In the rows, zero is written as 128.
Each path is a new rotation, seen through one point. The rows after it are directions, each followed by how far the rotation turns it, in degrees per step (0 if it stays put).
Each turn is a multiple of 5 degrees from 10 to 175, or 0.
Each row of a path follows its step; steps can be skipped.
Path 1:
step 0: [141 132 142 129 129 113 130 135 130 135 134 121 126 136 127 132 140 124
 116 129 132 134 119 135 136 130 137 132 130 137 133 126 130]
step 1: [127 131 122 122 124 119 119 129 116 122 131 111 131 120 141 127 117 123
 135 127 133 133 120 120 116 133 125 122 131 128 138 132 133]
step 2: [134 137 135 124 128 129 131 131 132 140 152 131 133 128 132 116 128 139
 130 130 122 128 143 128 122 128 134 129 127 126 132 122 133]
step 4: [128 144 122 121 129 124 126 137 119 130 131 128 116 125 118 117 129 116
 129 123 133 122 145 127 130 128 121 129 122 127 125 137 122]
step 6: [129 116 112 129 132 134 131 132 133 125 123 131 140 134 122 121 132 123
 138 124 140 119 136 131 128 129 131 121 132 112 135 135 126]
step 7: [129 125 134 125 128 114 127 140 137 124 129 128 130 127 115 132 138 132
 132 128 119 130 121 141 141 135 132 131 115 129 124 126 116]
step 8: [127 131 122 122 127 124 120 129 118 121 120 132 138 118 122 143 117 130
 124 132 138 123 117 123 126 125 123 119 122 122 142 125 129]
step 9: [135 123 131 114 124 133 130 134 137 134 143 130 135 115 124 127 135 128
 128 126 125 118 127 123 138 120 135 133 132 127 124 123 143]
step 10: [119 123 119 129 128 133 120 130 132 127 129 127 123 130 137 142 131 143
 129 135 120 122 114 134 122 132 123 130 129 133 131 145 134]
step 11: [128 145 127 122 115 132 122 136 122 148 127 128 123 136 134 131 126 122
 123 127 128 117 133 131 138 121 123 127 128 119 127 126 125]
Speeds:
[125 127 130 125 133 126 131 128 129 129 133 127 126 129 125 129 129 127
 125 126 123 129 126 130 129 127 127 130 132 126 128 124 126]
155
[127 128 128 130 127 122 122 127 127 130 125 125 127 128 125 130 127 126
 130 125 124 126 129 132 127 131 125 129 128 130 127 129 130]
110
[128 127 130 130 130 125 128 128 126 131 128 132 128 129 125 130 130 135
 125 134 129 131 129 129 125 127 127 127 127 130 128 130 129]
140
[129 127 129 127 129 124 126 123 121 127 129 130 126 124 128 126 129 127
 130 127 130 128 127 126 131 123 129 130 128 129 131 128 129]
95
[129 126 128 124 128 128 127 131 127 128 125 129 131 125 128 127 130 125
 126 126 126 129 129 125 121 127 129 127 130 131 127 127 131]
95
Path 2:
step 0: [138 123 137 126 133 121 125 123 135 117 131 126 134 125 137 130 140 126
 137 125 122 127 124 127 136 126 129 127 120 129 134 126 123]
step 1: [130 129 126 125 121 129 131 127 128 141 135 137 122 126 123 124 121 124
 129 126 130 127 128 135 135 128 143 127 135 139 127 121 134]
step 2: [119 122 126 127 117 121 113 125 123 115 123 126 127 123 122 133 124 130
 124 121 123 128 125 130 121 120 127 128 123 128 128 132 124]
step 3: [133 132 139 126 138 129 132 127 123 125 133 119 116 132 129 124 139 131
 135 128 122 124 138 134 128 126 125 129 134 137 129 127 133]
step 4: [122 119 121 122 124 132 133 124 126 126 129 132 130 128 139 129 123 114
 131 129 129 140 129 136 132 121 137 121 122 124 125 130 130]
step 6: [128 136 132 135 131 128 123 135 117 119 125 134 124 133 126 126 124 136
 131 121 131 131 134 140 138 128 135 121 131 125 127 123 134]
step 8: [133 124 131 125 128 132 125 136 125 132 132 120 120 121 131 126 127 132
 117 142 131 133 127 135 124 130 132 124 136 131 123 137 137]
step 9: [134 128 135 132 131 124 122 130 130 112 127 132 134 127 138 134 134 122
 131 120 128 132 121 123 135 121 131 120 128 122 126 127 123]
step 10: [137 135 127 127 122 125 131 128 127 138 137 130 119 127 122 126 124 127
 134 132 132 122 132 123 129 128 138 122 125 140 134 117 130]
step 11: [120 122 123 130 120 130 116 134 129 120 125 128 119 126 122 133 122 129
 118 123 136 133 129 135 126 118 129 130 125 126 130 137 126]
Speeds:
[127 130 126 130 129 123 130 126 127 129 132 125 131 128 130 127 132 131
 129 129 130 126 128 125 128 128 127 128 130 135 130 130 127]
155
[128 125 128 124 129 126 126 129 125 129 127 126 127 129 130 125 129 131
 127 130 128 126 126 126 124 130 129 126 121 128 128 123 127]
140
[132 131 129 127 131 128 127 122 131 127 129 131 128 127 126 132 130 128
 128 128 125 131 127 127 124 126 125 129 124 129 127 128 126]
155
[126 129 130 125 131 128 131 128 128 128 125 131 128 127 131 133 128 127
 130 126 130 125 131 126 133 128 128 127 126 131 126 126 131]
120
Path 3:
step 0: [131 121 138 120 119 140 140 122 119 125 132 120 136 121 123 127 130 126
 130 130 126 133 129 137 134 135 135 121 132 119 124 117 138]
step 3: [128 127 129 131 129 132 129 130 141 138 120 134 133 124 133 125 128 134
 127 117 113 131 131 122 140 115 134 139 133 126 117 126 125]
step 4: [122 137 123 144 121 124 132 129 123 127 129 142 122 119 115 129 121 121
 120 123 129 131 127 132 121 132 139 135 135 134 131 125 130]
step 5: [130 122 121 123 132 128 119 130 124 134 126 125 119 134 123 130 115 135
 136 130 122 122 132 130 113 127 141 114 118 132 131 125 128]
step 6: [118 125 140 123 129 133 120 125 130 127 125 121 121 132 138 134 131 135
 134 124 133 132 130 117 125 141 128 130 143 120 141 127 128]
step 7: [138 134 127 132 132 106 119 119 128 123 130 118 133 124 128 120 134 129
 138 127 136 129 127 129 132 131 124 140 126 127 126 119 131]
step 8: [131 138 121 132 125 137 129 128 120 134 138 124 145 125 134 122 138 123
 123 128 136 127 128 127 128 127 137 120 117 118 128 138 122]
step 9: [130 137 127 119 130 135 137 126 147 130 129 135 125 123 121 134 130 127
 133 144 128 138 123 130 126 119 122 123 129 122 129 130 121]
step 10: [136 111 125 126 128 127 130 127 126 124 131 136 121 130 131 122 131 111
 132 133 122 127 129 139 132 130 128 128 143 136 128 140 133]
step 11: [126 126 132 127 122 132 142 125 126 128 120 125 126 136 146 127 116 123
 127 128 131 120 132 132 126 126 133 132 122 129 114 116 135]
Speeds:
[129 127 129 131 126 128 128 127 126 130 129 121 127 129 129 125 128 131
 128 127 133 130 128 124 132 128 123 128 126 128 130 127 129]
65
[132 126 128 131 129 124 126 131 127 128 129 128 129 125 128 123 129 128
 127 132 128 125 128 131 125 129 128 128 126 134 131 130 129]
130
Path 4:
step 0: [137 125 125 136 132 131 122 127 128 129 136 131 122 129 136 120 132 131
 127 128 131 109 134 127 129 132 129 142 132 137 121 139 124]
step 1: [122 142 124 137 144 128 128 127 124 125 128 127 132 121 133 128 132 119
 128 133 130 139 131 113 131 121 129 135 120 130 129 130 124]
step 2: [123 124 120 122 138 122 129 137 139 127 123 123 129 118 124 116 130 132
 131 129 129 125 115 126 130 143 131 135 133 123 121 125 128]
step 3: [135 133 126 143 125 127 134 135 121 124 139 126 122 121 134 134 133 135
 115 129 132 124 129 126 130 141 121 129 131 129 127 137 118]
step 4: [120 133 113 124 138 138 133 128 115 120 133 120 134 131 133 120 131 125
 130 129 137 135 124 130 130 130 134 129 119 131 134 130 135]
step 5: [126 124 121 139 134 117 128 137 135 126 127 113 125 119 129 123 125 134
 141 121 124 122 130 137 121 132 123 126 120 122 126 125 127]
step 6: [141 139 124 141 127 130 138 125 126 125 134 130 133 126 125 126 129 138
 126 124 124 124 123 135 138 128 141 129 128 138 126 134 119]
step 8: [125 131 125 139 144 127 126 122 139 136 133 120 124 116 136 121 128 126
 135 132 124 128 134 129 123 127 133 130 137 124 119 131 122]
step 9: [133 134 120 133 129 123 127 128 130 118 127 129 134 125 120 131 136 133
 118 129 131 126 116 116 129 130 135 140 122 132 116 127 116]
step 10: [129 131 125 124 142 131 133 134 129 127 130 126 122 131 134 115 131 129
 128 128 137 124 128 118 135 141 113 131 130 131 136 138 129]
Speeds:
[128 127 127 130 127 126 124 129 129 132 126 129 125 128 132 124 126 129
 126 127 130 132 124 132 129 127 128 126 128 128 125 125 126]
120
[131 132 126 125 128 126 128 131 126 129 127 125 129 128 126 126 125 128
 129 131 134 130 130 125 128 125 127 128 129 131 131 126 129]
125
[127 124 128 125 129 127 128 126 128 127 121 126 133 130 132 127 129 131
 128 127 128 124 126 126 129 130 128 128 127 128 129 125 131]
140
[128 130 128 127 129 129 127 130 129 130 125 131 129 129 128 127 130 122
 126 128 129 128 129 122 126 131 127 130 131 125 123 129 124]
45
[129 128 129 129 130 129 127 125 126 124 128 131 126 131 128 128 129 126
 125 126 133 127 132 129 135 129 126 127 126 130 128 125 128]
115
Path 5:
step 0: [116 135 127 127 127 125 116 126 135 130 140 136 136 119 130 128 127 128
 115 130 143 124 132 127 137 125 132 133 143 129 124 126 134]
step 1: [125 124 129 118 121 128 129 141 126 138 123 115 129 128 116 122 116 130
 126 128 132 132 131 122 124 131 136 119 135 137 142 131 122]
step 2: [127 127 129 134 120 135 118 119 141 132 132 135 133 112 119 126 128 136
 131 139 134 134 129 135 141 135 129 130 131 132 126 125 138]
step 3: [132 124 137 123 122 123 141 133 129 130 116 120 139 132 130 126 124 123
 125 135 144 125 129 137 121 128 130 120 134 135 140 124 131]
step 4: [131 132 125 133 127 133 123 137 150 125 138 126 125 112 132 123 130 118
 130 135 127 134 134 135 130 131 132 137 138 128 129 133 132]
step 5: [119 127 141 131 117 133 135 131 127 120 128 123 141 145 124 126 118 120
 132 131 135 129 130 126 122 133 140 121 134 133 124 128 130]
step 6: [130 126 114 125 129 138 127 131 133 131 135 127 136 121 123 126 135 120
 127 136 129 134 140 124 137 136 126 129 136 111 134 130 140]
step 8: [129 141 127 119 118 134 125 135 125 117 135 127 126 117 120 125 132 130
 119 134 129 128 143 137 135 128 123 127 139 117 132 124 130]
step 9: [126 132 131 140 116 118 127 131 122 142 128 126 134 123 126 130 124 121
 136 121 141 132 131 122 125 125 142 123 140 132 126 121 123]
step 10: [124 131 130 121 121 144 123 138 132 133 131 131 140 119 113 134 132 127
 111 132 126 131 132 132 130 122 123 131 132 134 133 133 134]
Speeds:
[125 128 130 127 127 127 130 129 126 126 123 128 130 130 126 130 129 129
 121 129 126 122 129 129 125 131 130 129 128 128 128 129 129]
155
[123 127 127 126 135 132 129 127 128 128 130 130 125 132 130 127 125 127
 126 129 129 129 129 126 129 129 131 127 130 125 127 129 129]
55
